Named turns come first, each shown by rows before and after it. Which turns, in which order, take the first row of each pair that follows to the second? Write the first one first, as in the answered first pair.
vinik:
[ -2  -1   7 -10  -2 -15  -7   7 -15  -5  11  35] |-> [-22   1   3 -25  15   4   5  -4  -5  -9  -2  24]
[ -5   7 -10  -2   5   9   6  -6   8  -7  -5 -10] |-> [  7  -3   2  15 -15  -6   5  -5  -4  -3  -1  -3]
[14 -2  9  8  5 11 -6 13  6 -4 -8 -9] |-> [ 10  -2   9   6   5  13  -4  11   6  -4 -11 -12]
[ 22  -3  -3   2   0   6 -12  -2  -1  -1   1 -10] |-> [ 12  -5  -4  -2   6  13  -7  -9   3  -2  -5 -16]
Muk:
[ -8 -11  -7 -10   5   4   8  -7  -6   3  -6   1] |-> [ -3  -2 -14 -14   8   4  -1   2  -3   3   1   7]
[-10 -12   7   3  -7   1  12  -9  -7   3  -6   0] |-> [-14  -4  -3  -8  -2  -3   1   0  -7   3   3  17]
[-10  -6   0  -8  -7  -6   0  -1  -7  -3  -6  15] |-> [  1   4  -7  -7  -3  -7 -12  10  -3  -4   3  15]
[  0   2  -2  -6  -3 -10 -22  15   9  11   7  12] |-> [ 14   0   4   8  -7  -6 -18  14  12  12   2 -10]
mufub:
[-21  -1 -20 -14   8  13  11  -7  21   1  -3  -6] |-> [ 13   2 -18   6 -13 -15 -13  16   8   6  18  10]
[-11  -9  -1  -4  -8   8   6 -10   9  -3 -11 -12] |-> [ 13   2  -7   4 -10  -1 -12   6  11  -2   3 -11]
[-4 -1 -2  0  5  2 13  1 10 -1  4  6] |-> [ 5  3 -3  3  2 -3  7  7  9 -1  9  8]
nezo:
[-9 -1  1 -7  7 15 14 -8  9  1 -1  0] |-> [ -9   6  -5 -11  10  14   5  -2  12   1   4   6]
[ -2  -2  10   0 -19  -4   5  -6 -10   7  11  -7] |-> [ -6  -3  10  -3 -13   3  11 -11  -6   6   8 -14]
[ 21  15  -3   9   5   4 -12  17   5  -1   6  -9] |-> [ 24   9   3  15  -2  -3 -12  16  -1   2   7  -7]
Then:
Between the rows of a pair lie 2 to 3 turns.
[  7  24 -20  -4  15  -1  -4   5  19   3  16 -11] |-> [ 15  10  -8   9  -9 -23 -10   9   2   9  23  11]  mufub then mufub then mufub
[  7  15 -14 -11  14  10 -15  11  15  -5   4  -7] |-> [-19 -17   7  -7 -11  -7   4  -9 -10   1  -5  22]  nezo then mufub
[ -4 -12   8   6   9  -6   2 -20 -11   5   4  10] |-> [ 12   3  -3   5  14  -7 -14  -5  -5   3  16   9]  Muk then Muk
[-10   1  -5 -16  -4  -6   4   6   0  -2   8  19] |-> [ -5 -13  10   0 -15  -8  16  -4  -5  -1  -1   7]  nezo then mufub then vinik
[  1 -21   7  11 -15 -10   4   9 -28  17  -1   9] |-> [ 21  -3  -6  13  -6  -7 -12  26 -18  14   8  -1]  mufub then mufub
[ 29   4 -13  12  -8   4 -14   8   5  -4  14 -14] |-> [ 11   6 -21  -6  -5  -2 -22  12   0  -2  22  15]  mufub then vinik
[ -9   6  -8 -11   3   5  -4  -4   2   3   7   7] |-> [  9   9  -4   2   1   7  -3  -2   6   2   5 -12]  Muk then Muk then nezo
[ 11   4 -10   5   1 -13 -12   9   4  13   9   1] |-> [ -1  -2  -8   0  -1 -16  -9   4  -2  15   9  14]  mufub then vinik
[-13   6  -2 -17   3   8   9 -13   7  -2 -10  -7] |-> [  7   9  -1  -4   0   7   6  -8  10  -2  -8 -22]  vinik then nezo then mufub
[ 18  17  -5 -11   2 -12  -6  -1   5  -6   3 -12] |-> [ -7   9  -5 -25   2 -13   0 -10  -1  -6  -1   8]  mufub then Muk then vinik
[15 -2  1  4 -8 -2 -1  3 -1 -5  6 -5] |-> [  1 -11   6   1 -10   0   7  -6  -4  -5  -1  -1]  nezo then Muk
[ -1  16  -5 -28  -7 -15  -1  18   5  -7   7  17] |-> [  0  15   0 -21   5   5  18   2  15 -10 -11 -24]  Muk then nezo then vinik
[-21  -4   3 -11  13   8   0  -4  -4  -2 -19  15] |-> [-16   1  -1 -11  13   1 -11   5  -6  -1 -10  25]  nezo then nezo
[ 14 -10   6  19  -7   2  10  -1  -1   4  -5 -10] |-> [ -1 -17   7  10 -11  -5   9  -2  -8   5  -2  14]  vinik then mufub
[ -9   6  -6 -12  11   8   0  -1   4  -4  -4  -5] |-> [15  6 -2  5 -1 -2 -9  8  0 -1  3 -8]  nezo then nezo then Muk
